(in the rows, 128 means zero)
The same turns and mirrors carry the whole set onto itself, and each row onto the other rows of its family. Which rows share a family with each named row? Give them in list order.
These 39 rows form 13 families of 3 rows each.
q_34: 140,135,138,161,105,131,124,136,129,142,147,126,118,124,127,133,133,157,152,128,125,136,136,142,135,132,134,132,104,130,107,104,92,130,122,135,107
q_609: 137,130,131,158,85,125,128,131,134,137,145,127,134,129,134,134,130,161,136,130,124,144,137,145,132,133,122,122,97,127,111,110,101,131,119,126,106
q_605: 123,119,117,137,91,125,143,156,153,134,140,149,145,135,143,135,134,136,122,104,129,146,116,136,142,157,111,125,113,137,127,104,101,131,134,144,108
q_449: 124,137,115,145,114,136,152,145,146,124,162,136,111,118,112,117,138,131,143,118,141,116,134,142,142,159,133,129,110,136,132,95,108,142,142,132,119
q_434: 119,148,135,131,105,132,109,151,129,146,127,124,147,126,125,101,144,126,132,120,141,125,138,137,120,129,136,125,120,139,126,100,112,115,139,129,121
q_141: 122,138,132,125,101,134,153,156,149,154,159,120,153,122,135,128,152,141,133,120,129,139,112,123,142,157,127,122,124,135,135,84,107,104,129,139,114
q_207: 120,139,133,124,100,128,152,155,150,158,150,124,155,122,132,120,154,140,131,119,133,140,110,122,135,153,132,117,123,129,140,83,99,104,128,129,116
q_512: 119,147,155,142,108,120,118,143,146,138,131,146,131,94,112,121,145,142,128,132,136,133,137,137,140,132,146,110,126,119,110,91,106,128,131,122,110
q_165: 124,136,138,141,79,111,128,135,155,133,146,144,137,109,119,131,139,151,111,133,135,144,140,135,141,137,123,100,120,128,112,105,122,126,119,130,111
q_880: 127,145,127,134,106,138,113,151,129,144,147,117,132,130,125,116,142,128,139,121,139,124,141,136,130,135,125,133,121,153,122,104,123,113,138,153,121
q_388: 123,127,126,141,78,134,145,139,133,143,158,121,133,141,131,117,136,135,130,122,122,132,112,135,127,136,118,107,108,120,117,125,121,124,130,121,129
q_752: 140,141,128,134,114,148,125,167,152,141,154,138,109,119,130,125,155,134,151,118,146,147,130,113,128,152,115,136,118,123,128,104,103,143,122,133,107
q_108: 118,123,141,140,96,120,124,148,175,134,165,132,115,106,127,113,146,144,147,124,126,128,136,147,147,130,104,129,118,123,111,99,111,129,133,115,110
q_82: 128,131,136,146,107,144,139,148,126,147,165,118,111,135,123,118,140,129,153,120,120,122,112,132,136,135,131,124,117,126,111,117,112,122,135,139,127
q_44: 114,137,143,140,103,142,135,149,124,144,142,123,138,124,127,106,140,127,141,122,119,124,111,140,129,131,140,115,113,108,113,114,108,127,142,107,126
q_183: 142,131,137,132,109,117,128,165,147,116,154,130,118,106,118,125,144,136,146,123,131,131,115,126,147,153,139,99,109,134,125,103,121,134,130,147,122
q_765: 135,134,143,129,110,115,124,164,145,117,138,135,131,100,119,115,145,133,141,122,133,130,113,129,141,148,148,94,107,123,128,100,114,136,135,127,121
q_62: 130,133,128,158,107,153,132,155,126,162,151,130,124,128,114,115,141,148,136,121,135,143,118,135,137,133,117,142,131,127,127,73,117,131,129,136,117
q_557: 126,131,130,151,132,141,133,152,141,158,159,133,108,117,112,121,142,144,148,123,139,143,136,133,135,139,128,125,131,140,115,92,100,120,150,144,120
q_5: 116,128,130,137,108,125,134,160,148,142,118,154,146,124,137,118,140,129,130,101,133,139,112,138,133,149,133,126,117,123,130,93,83,133,141,123,108
q_306: 123,121,113,144,89,128,144,140,150,148,162,134,136,129,127,127,134,154,117,126,138,158,138,137,131,143,102,104,118,139,119,108,122,122,142,134,121
q_627: 132,141,142,147,104,123,125,140,149,138,156,140,107,105,111,138,143,146,137,131,139,134,140,131,149,139,131,116,127,138,108,97,117,125,124,153,113
q_191: 130,135,139,135,116,131,122,163,143,153,127,144,125,93,124,98,134,134,140,117,129,141,132,124,123,145,122,109,121,114,126,96,106,131,147,104,104
q_826: 126,130,123,142,115,137,138,159,146,142,135,146,120,125,137,137,142,129,149,103,140,135,115,137,145,155,125,136,118,138,127,91,93,134,143,151,112
q_926: 123,138,125,131,87,125,115,148,135,141,143,123,153,137,129,108,137,132,118,121,134,132,140,135,123,134,119,120,118,147,124,112,123,111,130,139,119
q_344: 131,136,143,156,101,128,121,137,129,138,133,130,140,119,131,124,131,155,141,130,121,138,135,147,131,129,138,126,102,118,107,103,90,132,125,115,104
q_899: 119,124,114,141,96,122,155,146,153,116,168,140,137,128,117,110,127,136,116,121,125,126,133,140,139,161,124,121,109,133,130,108,112,138,133,126,112
q_905: 116,133,124,142,110,122,147,148,148,127,146,145,130,120,109,95,137,130,127,117,135,120,129,140,128,151,145,120,112,122,136,97,92,139,137,109,115
q_368: 118,122,142,139,91,114,123,147,177,137,161,134,117,109,125,108,147,144,144,123,128,128,135,145,141,128,106,124,118,121,114,99,106,127,129,109,111
q_749: 109,131,137,141,118,132,131,152,142,149,135,141,154,109,121,103,137,143,119,126,130,150,134,143,126,134,132,110,125,118,116,95,98,124,155,105,115
q_430: 121,144,134,125,107,137,151,155,147,157,149,120,148,117,133,128,157,139,140,120,137,136,110,124,140,154,132,122,123,131,138,77,103,107,134,133,116
q_996: 142,131,128,139,117,140,130,161,144,150,156,133,102,100,125,121,132,138,152,119,129,140,136,120,138,155,105,119,122,135,119,100,122,129,144,140,106
q_89: 136,121,126,133,90,122,132,158,152,145,149,141,133,110,131,110,124,144,121,120,120,152,135,120,127,153,96,103,116,127,123,112,124,126,134,120,101
q_520: 117,127,141,140,96,121,123,147,174,137,157,132,113,104,126,112,150,143,151,123,133,127,136,147,143,128,107,127,116,120,114,95,109,130,134,108,112
q_539: 121,131,134,153,100,145,130,156,128,158,138,136,147,126,117,102,139,147,120,123,128,146,117,138,130,130,121,134,131,115,128,75,111,131,128,115,113
q_682: 139,127,135,129,94,108,129,161,151,114,148,134,134,111,123,119,141,138,130,123,130,137,115,126,140,152,135,88,105,128,128,109,121,133,127,133,121
q_965: 128,125,122,154,86,145,137,151,131,155,154,131,142,135,122,116,135,154,116,124,129,152,120,136,135,136,104,132,126,126,128,83,127,130,123,130,115
q_115: 134,134,123,128,93,142,130,163,156,130,155,139,139,122,142,126,147,139,128,122,137,156,132,118,129,155,100,126,112,119,127,113,117,144,121,123,102
q_963: 128,138,139,129,114,141,120,172,151,136,141,145,140,115,133,108,150,132,132,120,133,150,127,118,123,148,123,132,120,108,126,106,95,142,124,110,99

The rest of the family of q_926: q_434, q_880
The rest of the family of q_141: q_207, q_430
The rest of the family of q_996: q_191, q_89
The rest of the family of q_905: q_449, q_899
The rest of the family of q_5: q_605, q_826
The rest of the family of q_512: q_165, q_627
The rest of the family of q_520: q_108, q_368
The rest of the family of q_115: q_752, q_963
The rest of the family of q_388: q_82, q_44
The rest of the family of q_557: q_306, q_749
The rest of the family of q_344: q_34, q_609

The same turns and mirrors carry the whole set onto itself, and each row onto the other rows of its family. Which rows share a family with each named row? Give them in list order.
These 36 rows form 12 families of 3 rows each.
q_538: 147,147,118,119,134,141,129,95,153,125,154,119,126,117,145,126,93,100,135,142,122,96,142,122,129,127,144
q_968: 114,115,93,100,112,150,128,102,125,130,154,98,130,110,122,152,108,113,120,122,113,115,138,124,125,116,148
q_378: 140,98,83,121,146,140,119,106,134,151,150,102,124,108,132,123,101,115,137,140,117,123,117,125,130,116,162
q_801: 132,122,110,131,105,153,131,100,129,128,150,110,121,108,148,130,118,122,133,162,110,116,131,120,120,129,132
q_226: 126,117,122,123,119,156,145,121,146,132,159,98,124,109,145,134,119,113,148,139,105,121,118,118,133,103,156
q_647: 140,129,108,118,138,153,135,134,128,139,165,108,134,110,112,153,103,121,138,131,128,114,152,127,125,122,153
q_437: 143,117,119,127,117,129,131,97,129,132,162,106,131,101,133,126,95,122,135,137,133,127,124,157,111,94,147
q_335: 147,140,113,126,116,137,134,109,142,129,161,111,124,99,144,122,89,111,137,144,127,132,134,160,126,98,146
q_907: 140,129,108,117,137,153,136,134,128,138,164,109,133,110,112,153,102,121,138,130,129,114,153,128,126,121,153
q_741: 116,132,87,98,111,153,130,111,134,127,153,101,124,109,129,148,102,105,121,125,110,121,147,128,135,118,147
q_517: 120,125,95,100,111,164,127,105,130,130,151,104,132,107,131,153,112,104,124,135,111,112,140,118,131,120,140
q_363: 122,125,114,121,118,147,147,126,150,130,160,96,115,109,143,131,110,113,146,130,103,128,125,128,138,102,163
q_64: 144,131,128,127,131,141,120,110,136,125,138,105,117,101,129,135,85,119,147,143,132,101,108,122,121,105,141
q_13: 135,126,90,115,118,136,107,96,129,119,155,122,114,113,121,131,120,122,140,130,113,123,119,153,115,122,149
q_786: 143,145,120,125,131,138,122,118,145,121,139,106,109,101,133,130,75,116,146,139,128,107,116,130,132,105,145
q_241: 139,119,124,121,134,129,128,82,137,130,157,111,133,121,129,129,100,115,133,131,131,92,131,120,110,121,147
q_978: 141,128,95,117,118,148,105,95,132,119,152,125,119,111,127,134,126,116,145,142,112,118,118,145,117,125,142
q_398: 138,119,98,117,142,128,123,100,139,141,149,110,142,107,119,139,107,136,127,116,120,137,137,136,116,108,157
q_779: 138,122,107,138,125,146,122,95,118,125,161,119,99,113,133,138,98,119,127,133,119,101,124,106,118,127,142
q_524: 145,147,92,115,141,143,125,114,156,137,146,119,137,103,136,136,102,121,130,130,112,141,147,136,136,116,152
q_940: 138,131,121,124,131,127,122,113,136,123,141,101,111,103,123,132,76,125,143,130,132,107,112,132,122,101,150
q_851: 140,112,78,120,145,142,121,113,143,148,149,105,117,107,136,119,96,109,137,140,113,128,124,130,139,117,164
q_113: 150,125,108,119,139,154,120,99,143,142,144,118,153,102,132,145,121,124,132,141,117,127,133,119,120,117,141
q_941: 141,129,107,118,138,154,135,134,129,138,165,109,134,110,113,154,104,120,138,132,127,114,154,126,126,122,153
q_660: 134,138,109,117,134,117,131,94,147,127,159,112,118,122,130,121,81,112,129,118,126,106,144,136,123,119,158
q_552: 119,109,118,122,118,143,146,118,141,132,161,93,120,111,135,133,115,121,145,125,108,124,118,124,128,99,163
q_699: 146,108,84,122,145,152,119,109,141,149,147,108,124,107,140,124,104,107,139,151,113,121,120,122,136,119,156
q_22: 127,127,117,130,150,130,140,110,141,122,147,115,128,87,153,152,106,111,130,135,132,119,141,120,136,129,153
q_265: 139,140,88,116,118,142,108,103,138,117,153,125,112,111,129,130,117,113,142,137,109,125,124,153,124,125,147
q_416: 124,117,119,130,150,126,139,106,135,123,148,112,130,88,146,153,108,118,128,131,135,117,136,119,128,126,154
q_999: 131,128,98,137,125,133,125,102,121,124,165,116,90,114,131,133,85,121,124,120,118,111,131,119,122,124,151
q_877: 123,139,93,128,106,135,136,112,138,123,155,107,104,110,148,121,97,122,129,144,106,131,145,138,131,126,145
q_33: 118,109,103,129,108,127,133,96,120,129,156,101,113,112,131,126,108,137,127,135,115,124,130,133,110,120,147
q_640: 138,140,100,137,124,149,124,106,127,123,162,122,93,112,141,135,88,111,128,135,114,107,133,111,130,130,143
q_896: 152,127,124,128,117,148,130,100,135,131,158,113,137,98,144,128,103,111,140,154,130,122,124,147,117,101,137
q_436: 123,124,114,130,149,121,141,110,138,122,149,112,124,89,148,150,101,116,128,127,133,123,140,126,134,126,158

The rest of the family of q_378: q_851, q_699
The rest of the family of q_779: q_999, q_640
The rest of the family of q_335: q_437, q_896
The rest of the family of q_33: q_801, q_877
The rest of the family of q_113: q_398, q_524
The rest of the family of q_517: q_968, q_741
The rest of the family of q_552: q_226, q_363
The rest of the family of q_660: q_538, q_241

The same turns and mirrors carry the whole set onto itself, and each row onto the other rows of its family. Which rows share a family with each named row? Give them in list order.
These 32 rows form 4 families of 8 rows each.
q_402: 102,141,125,158,137,111,118,113,126,111,128,88,138,115,147,138,110,121,157,117,111,142,123
q_837: 101,143,126,157,141,119,129,119,128,113,126,99,136,103,141,141,102,117,148,116,118,155,125
q_917: 118,129,139,118,144,119,126,129,121,106,120,112,136,133,154,103,125,109,131,142,154,143,145
q_962: 115,129,139,124,139,110,120,123,121,116,124,103,121,138,168,112,129,110,135,133,148,114,143
q_909: 106,143,124,141,146,112,122,120,125,110,110,103,129,114,144,143,103,126,158,104,113,140,124
q_342: 120,132,137,114,148,117,126,129,118,105,115,112,129,132,158,107,121,108,132,134,154,142,148
q_663: 118,128,138,118,141,114,119,126,119,105,121,106,136,139,157,102,129,111,136,142,150,136,144
q_580: 111,124,144,130,134,117,127,126,126,119,132,108,131,133,159,107,132,110,128,145,151,122,139
q_479: 99,139,128,162,135,117,124,116,130,113,132,94,143,109,139,135,109,120,151,124,115,150,122
q_247: 103,145,122,153,143,113,123,116,124,110,123,93,130,109,149,143,103,119,155,109,114,146,127
q_245: 102,136,128,149,136,108,114,115,127,111,119,95,141,123,140,135,114,130,162,118,109,134,117
q_726: 118,129,136,119,136,108,117,126,113,113,133,103,132,145,165,103,128,121,136,133,140,124,139
q_391: 112,129,143,125,141,123,136,131,126,120,126,116,124,124,159,113,122,106,122,137,157,131,143
q_936: 114,125,141,125,133,118,129,131,119,117,139,112,140,135,154,101,126,118,125,142,147,137,137
q_93: 94,144,124,152,140,111,120,116,133,114,123,93,132,123,147,137,120,119,163,112,108,136,126
q_177: 89,140,129,159,134,118,127,119,139,117,130,97,141,118,138,132,122,118,156,124,112,144,123
q_772: 117,133,137,119,146,116,130,128,121,117,119,112,114,128,168,118,120,106,129,125,153,123,147
q_382: 118,131,142,116,148,104,128,129,114,119,117,115,120,131,171,110,126,110,132,126,148,132,139
q_148: 93,133,123,151,139,122,128,124,126,114,134,110,142,109,141,141,108,126,163,119,122,149,115
q_689: 95,137,120,147,144,120,128,124,124,112,129,111,136,108,146,145,104,124,164,112,122,148,118
q_90: 115,129,146,119,146,111,134,132,117,122,122,120,126,126,164,108,125,109,125,133,152,140,138
q_238: 95,149,123,148,147,117,130,122,133,114,118,101,125,113,146,143,110,115,157,104,113,145,130
q_350: 91,145,128,154,142,123,137,125,139,118,125,106,135,108,137,138,113,114,149,116,118,153,127
q_703: 113,124,147,123,139,108,129,128,119,122,127,115,133,131,162,102,132,111,128,141,149,136,134
q_123: 98,133,133,154,133,119,125,122,133,114,125,104,149,113,129,131,113,128,150,127,115,148,115
q_301: 118,133,137,117,144,121,137,137,116,116,130,120,128,126,158,109,114,114,121,129,151,144,143
q_147: 101,140,130,147,144,122,133,126,130,114,116,112,137,104,132,140,101,123,146,114,120,154,122
q_542: 96,136,119,147,143,115,122,121,122,111,129,105,135,115,148,143,108,127,169,112,118,141,117
q_619: 120,131,135,114,146,113,120,126,116,103,115,106,129,139,162,106,124,111,138,134,150,135,147
q_252: 122,136,132,112,146,112,125,131,110,111,124,111,120,136,170,112,116,117,132,119,145,130,145
q_394: 116,126,144,120,141,102,122,125,115,119,123,110,128,137,169,105,133,112,135,135,145,128,135
q_67: 94,132,122,151,137,117,122,120,125,113,134,105,142,115,144,139,111,127,168,120,118,142,114

The rest of the family of q_93: q_962, q_580, q_391, q_177, q_772, q_238, q_350
The rest of the family of q_542: q_917, q_342, q_663, q_148, q_689, q_619, q_67
The rest of the family of q_726: q_909, q_245, q_936, q_123, q_301, q_147, q_252

The same turns and mirrors carry the whole set onto itself, and each row onto the other rows of its family. Which rows share a family with each named row? Give them in list order.
These 32 rows form 4 families of 8 rows each.
q_203: 135,101,127,162,124,137,136,149
q_420: 133,126,111,135,136,121,113,121
q_871: 127,126,117,161,149,117,123,136
q_266: 123,116,109,162,123,133,145,132
q_119: 132,100,121,136,114,142,130,137
q_888: 129,100,126,164,126,136,135,149
q_744: 139,114,134,154,142,119,121,153
q_805: 127,118,107,168,129,127,139,128
q_809: 122,119,106,162,131,134,143,137
q_595: 141,112,131,128,133,128,114,145
q_333: 140,127,119,139,131,122,108,122
q_198: 142,112,127,122,127,125,120,138
q_944: 137,120,108,142,113,134,133,120
q_653: 123,116,108,165,129,131,142,130
q_573: 144,112,133,159,141,119,120,149
q_673: 134,128,121,139,137,119,107,125
q_92: 130,129,113,157,148,115,125,135
q_287: 130,115,106,146,118,134,127,115
q_72: 125,126,116,160,149,122,117,139
q_983: 143,113,130,126,128,125,116,142
q_873: 136,100,125,136,115,143,125,137
q_982: 132,116,109,140,116,133,130,115
q_820: 149,115,127,126,131,122,121,141
q_657: 142,115,135,152,142,115,120,149
q_794: 129,100,127,168,131,133,133,146
q_848: 139,113,133,153,142,123,126,156
q_761: 136,127,118,136,136,119,112,122
q_438: 134,119,113,138,113,132,127,116
q_853: 132,100,116,132,120,143,132,137
q_698: 122,126,117,162,148,120,125,140
q_488: 128,97,122,164,130,140,131,145
q_701: 128,97,119,138,116,142,132,135

The rest of the family of q_871: q_119, q_888, q_744, q_653, q_983, q_982, q_761
The rest of the family of q_438: q_266, q_198, q_673, q_657, q_794, q_698, q_701
The rest of the family of q_488: q_809, q_333, q_944, q_573, q_72, q_820, q_853

